Each path below is one point turned by a fixed rotation once a step. After each direction that follows a path, write how fast that rotation turns it, in degrees per step (0 if it stays still).
Each turn is a multiple of 5 degrees from 10 to 175, or 0.
Each row of a path follows its step; steps can be skipped.
path 1
step 0: [  7  17 -19  -3  -3 -17   1   1  12   5  -4  28  11  -6 -30 -22   2 -16
   7   3  22  -9  17 -29  14  -3   2   8 -11  -8   2  -5   7   5 -12  16
   4  -6  19  11   4 -12  -2  10 -14 -19   7 -11   2   1   5  -7  -2]
step 1: [ 27  14   4  14 -14   8  -2   2  15  -3  -7 -11   4   6  -2 -14 -26 -17
  19  -8  -9   9   9  -5   8  -4   1 -12   8   5   5 -14   4 -18 -15 -12
  -4 -26  12  -9 -30  -9 -10   9   7  -4  -4  -2 -27  11  -7   7  -5]
step 2: [  3   8  -4  18  -4  -8  12  -7  24   1  -3   3  16  13 -12  -1  -1  16
 -10  10   4  13  -3  10   5 -11  -8 -29 -25   9  -4  -8   4 -39   2   8
 -15  -1  -4   5   2  -7   6 -14 -14 -17 -21   3  11   3  21   3   4]
step 3: [ 14   2   2   8  -2  10 -11  -1   9  11 -15  18  -4   8 -20  18 -15 -19
 -10   9  12 -15  -2   9  29   5  -2   1 -29 -25  19 -19  10   6   7  -1
   7 -10   1  -2   9   2   5  -4 -15   4  12  19 -13  -7   7  13 -12]
step 4: [ 30  -1  11  -3   3 -23   0  25 -20   9 -11  13 -14  10  -1 -17   3   8
   7   7   2  17  19  -9  -3 -13  19 -13 -10 -12   9 -16   7 -11   8  18
  -4   1  -7  -9 -14 -20   3  -6   8  16  -3   8 -19   4   2   2 -11]
step 5: [  0 -18 -10  11  -5  -1  26  -5   1  -4 -17 -19   7   7 -10 -12   6 -11
  -2 -12  24  12  -1 -18   2   6 -10 -16 -15   3  18  -6 -12   6  -8   2
  -6   6   0  -8   4  -2 -23 -20 -18  11 -13  -7 -18   9  29  -8 -12]
step 6: [ 10 -11 -14   5   1 -25  21  10  17  11   1  -1  14   1  -6   0 -12 -10
   4  18  14 -17   5   2  17  -4  -5 -11  -4   0 -10 -13  12  -3  -8  27
  20  -9  30  -6   8  14  -2   5   0  -3  -6   1 -11 -16 -16 -13 -22]
step 7: [ 36  16   1 -14  27   3  -9 -10  14  -5 -19   2  16  -6  -8 -25 -16  -7
  -5   3  -1 -14   4  10 -11   6   8   2   7  -2   6 -24  -9 -15   7   9
  -5  -7   2 -16 -15 -21 -13  13  -8  -4 -10  -7  -2   3  13 -10 -12]
step 8: [  1  -2 -12   2  -6 -15  12   6  13   3   7   7  16 -20   2  -9 -15  -5
  -5 -12  -4   4  -2 -16  12 -13   6 -32 -16   3  -1  -8   5   0   0 -15
 -24 -21 -25 -12  11  -7   1  11 -27  -9 -18  14 -14   1   6   9  -3]
step 9: [ 19   5   1  12  -3  20  16  15  12   5  -1   5 -19   1 -19  -5 -17  -4
  -8 -10   3 -11  24  16  13 -11   0 -23 -19  -2  -3  -5  10   2  -7  10
  10   3  30  -8   7   2  14   6 -10  15  -3  10   6   8  26  11  11]
step 10: [ 10  -4  -1  -4   2  -2 -13   0   2   4 -43  16   1  -3 -10 -18  -8   8
   3  10  17   3  18 -32   3 -19   6   9 -14   7   2  -6   3 -27   0   4
   6  -6   4   5 -14   4   0  -4 -14   0  15  19 -16 -15  11  -7   7]
step 11: [  6  -8  -6  18  -2 -13  19  -4  -9   5  -6  -7  26   2 -13 -21 -11 -16
  15   2   7  25  -4  -3  20  -2   7 -14   2 -17   7 -31  13   1 -15  -7
  -4 -16  -9  -5 -13   5  -8  -7  14   5  13  -8   3   6  24  15   0]
Speeds:
[-6  2 -2 -2  0 -3  2  3  4  6  4 -1  1  4 -4 -3  3 -4  0 -1  0 -1 -2  4
  4  1 -6  1 -5 -2  4  7  3 -2  2 -2  2 -2  4 -4  6  6  0 -2 -3  6 -5  2
  7  1  0 -2  3]
115
[ 4 -3  7  6 -5 -4 -1 -3 -4 -1  1 -1 -1 -1 -3  1 -2 -4 -4 -5  6 -6 -2  1
  1 -2 -1  4  2  2 -6  6 -2 -6  5  6  3 -1  0  0  5  2  3  1 -3 -2  3 -3
  1  0  2  3 -2]
110
[-1 -2 -6 -3 -1  0  0  1  1 -3  4  1  7 -2 -1  1 -3 -2 -6  4  6  6  1 -5
  1  1  1  4 -6 -1  1  1 -2  1  1 -4  3  6 -4 -2  0  2 -4  0 -6 -5  2 -5
  2 -1 -2  9  0]
135
[ 4  0  2 -7 -4  2  6  2  1  2  0  5 -4  0 -3  2 -3 -3  0 -7 -2  3  2  7
 -3 -5  4 -1 -1 -4  1  3  0  2  2 -5  3  6 -7  3  2 -1  0 -2 -1 -5  1  5
 -1 -5  2 -5 -2]
70
[ 0  0 -4  1 -6  3  0  0 -8  0 -3 -1  4  3 -2 -6 -2  3  5  2  5  2  2 -3
  1  3  1  1  4 -7 -7  0 -2  3 -2  2  7 -1 -2 -2  5  0 -6 -5  3  1 -3 -2
  1 -3 -2 -7  1]
60
path 2
step 0: [-11   7 -11 -18  -9  -1  -6  32   8  -2 -28  -5 -16   9  -2 -17  16 -11
  11 -13 -14   9 -21   2  -5 -18  -7  -9  -4  -4 -19  21   0   9 -20 -13
   2 -24   4  -4  13  -6   0  13  11  -8  -7   8 -13  12  11  -2   7]
step 1: [ -9 -18   0  -1 -32  -3 -15 -10  12  14   2 -11 -21 -29  19   4 -13  23
  14  16  -6   0  -9   2  11  -6   1  10  -3  -7   8   3  -2 -10   1  -5
   4 -18   8   2   5  10  -3 -15 -31   5   5   9  -6 -29  10  -7  -7]
step 2: [ 15 -22   7  -3  -1  12  26 -20  17   6 -12  -4  -8  15  -1  -1   1 -10
   0  -2  -4 -11   5  16   3 -11  19 -16  12   2 -12 -14  20 -37  22  -3
   3  19  -1   2   4  10   6  18   9  12  21  -4   0 -11  -5  10   8]
step 3: [-26   7   6  -8   2 -19   1   0  -3  -6  -8  -5   6   1  13 -20 -10   5
 -13 -25  13  10  26   2  10   5  -9 -10 -20  24  -7   9  21   9 -22   5
  -1  26 -10   4  -6  -4 -14   2  -1  -3   8 -16 -10  -7  -3 -12  26]
step 4: [  0  14  22   7   3   2   2  10  -5 -12  22 -12  -7   9 -10  -3 -15 -17
  12 -15  -9   6 -17  -5  -6   3  -9  17   0   1  -1  -5   2  -6 -19  14
  24 -11   6  -2 -36  -5   5  -4 -31  20  -8 -13   9  -8   5  13 -18]
step 5: [ -6  11   9 -10 -12   3  11  19   7  12   6   2 -18  10 -22   3   9  11
   5   1 -11  -1 -25  14  -5 -23   5 -28  -3   5   1  -3   5   1   5   7
  -8 -31 -13  -2  17   4 -10  16   6 -26  -5 -18 -11  19 -10   7 -11]
step 6: [ -6   3  10 -13 -34  -4  -8  -8   1  -8   2  -3  -4 -16  23   5  12   3
  10 -10 -28 -15  15  -4  -3  14 -11   4  18  -6   7   2  17   9   6 -19
  -8  -5  13  14  16  12 -21  -4 -12 -21   4  12   7 -18  -5 -18   2]
step 7: [ 16 -11 -11 -19 -14   2   4 -15  25  14  20   2   1   9  13  -6   3 -33
  -7 -12  12   2  -9  -3  -6   6  19  12   4   6  -2   4  13 -16  14  -7
  26  15  -8  10   6   1   9  -6  12   8  11  -4 -10 -11  24  19  -5]
step 8: [ -2  -3  12  -4  11   5   0  -1  -9 -10 -18  -5   5 -26   7 -26  -2  -1
  14   4  21   3  -7  -6   6 -12  -2  -1 -15  17  -4  14  14  -8  -7  35
 -10  13 -19 -10   8   7  -8  17   5 -14  -2 -28   5  -4  19  -4  19]
step 9: [-11 -13  19  -1   4 -20   6   4 -34 -13 -19 -21  -8   6 -23  -3 -26  -3
  -3  -3 -13  -2  -7   2 -15   1 -23  11  12  -3   3  -2  13 -13  -5 -13
  -3 -15   7  21 -16  -4  -4 -18  -5  17 -11 -11   1  -8  13   3  -8]
step 10: [ -6  10   9 -13  -7   0   4  -3  12  28  25   7   5  14  -7  15  -4  19
 -18   3 -16  -1 -10  15  11  -6  13 -18  -2  -3   5  -2  -1 -14  22   1
  -3  -7  -2  -6 -32 -16 -16  -7   2 -25 -17 -17  -9   3   6   0  -2]
step 11: [  1   0   3 -10   1   3   5   1   9 -17  12  15  -6  -3  11 -17   9 -23
  -5  -7 -20 -23  17  -9   0 -22   2   4   7 -18   9   2  14  13  -6 -10
   3   7  15   6  11  -2 -11  23 -19 -29  -9   3  25  12  -7 -12  21]
Speeds:
[ -3  -1  -4  -1   0   0   5   0  -1   5   1   2  -6   0   3  -1  -2   5
   0   4  -9  -3  -5  -3  -2   0   0   1   4   5   1  -7   0  -1  -1  -4
 -10  -2  -3  -5  -1  -4  -2  -1  -3  -1   1   5   1   1   4   4   0]
80
[ 5 -2  0  1  1 -6  0  3  0 -1  1  1  2 -1  3 -8  2 -3  4 -5  0  4 -3 -3
  4 -2  1  5 -9 -1 -5 -5  0  4 -3  1 -1  1  2 -1 -1 -7  4  1 -1 -2  5 -1
  3  6  6 -1 -4]
90
[  2  -5   1   2   1   2   2  -6  -3  -2   3   2   6   2   2   2   1   3
  -4  -7   0   2  -2   5   1   6   3  -1   1  -1  -3  -3  -2  -3   5 -10
  -4   0   0   4   1  -1  -4   4  -4  -4   3   0  -4   0  -2  -7  -1]
90
[ 3  2 -4 -2 -6  1 -3  3  3 -4 -1  3 -1  1  4 -1  4 -4  3 -1  0 -3 -4 -1
  8  3 -3  1  5 -1  4  0 -3 -7  0  2  2 -4 -5  2  7  3 -1 -3 -1 -1  0  6
 -4  7  1 -4  0]
60
[  1  -2   0   2   0   2  -4   2   1   1   2   1  -2 -10   0  -1  -1  -3
   7   5  -1   2  -6   2  -2   5   0   0   3   1  -5   8   1   2   3  -4
  -1   2   1   4   2   0   3   4   9  -1   5   4  -3  -5   5   1   0]
55
[ 3 -1  0  6  2  2 -4  2 -1 -3  0  4 -6 -5  5 -2 -5  0  5 -2  0  4  7 -3
 -1 -5 -2  3  3  1  3  2  1  2  4 -3 -1  0 -5  1 -1 -3 -2 -6 -7 -3 -1 -4
  3 -3 -6 -4  0]
145
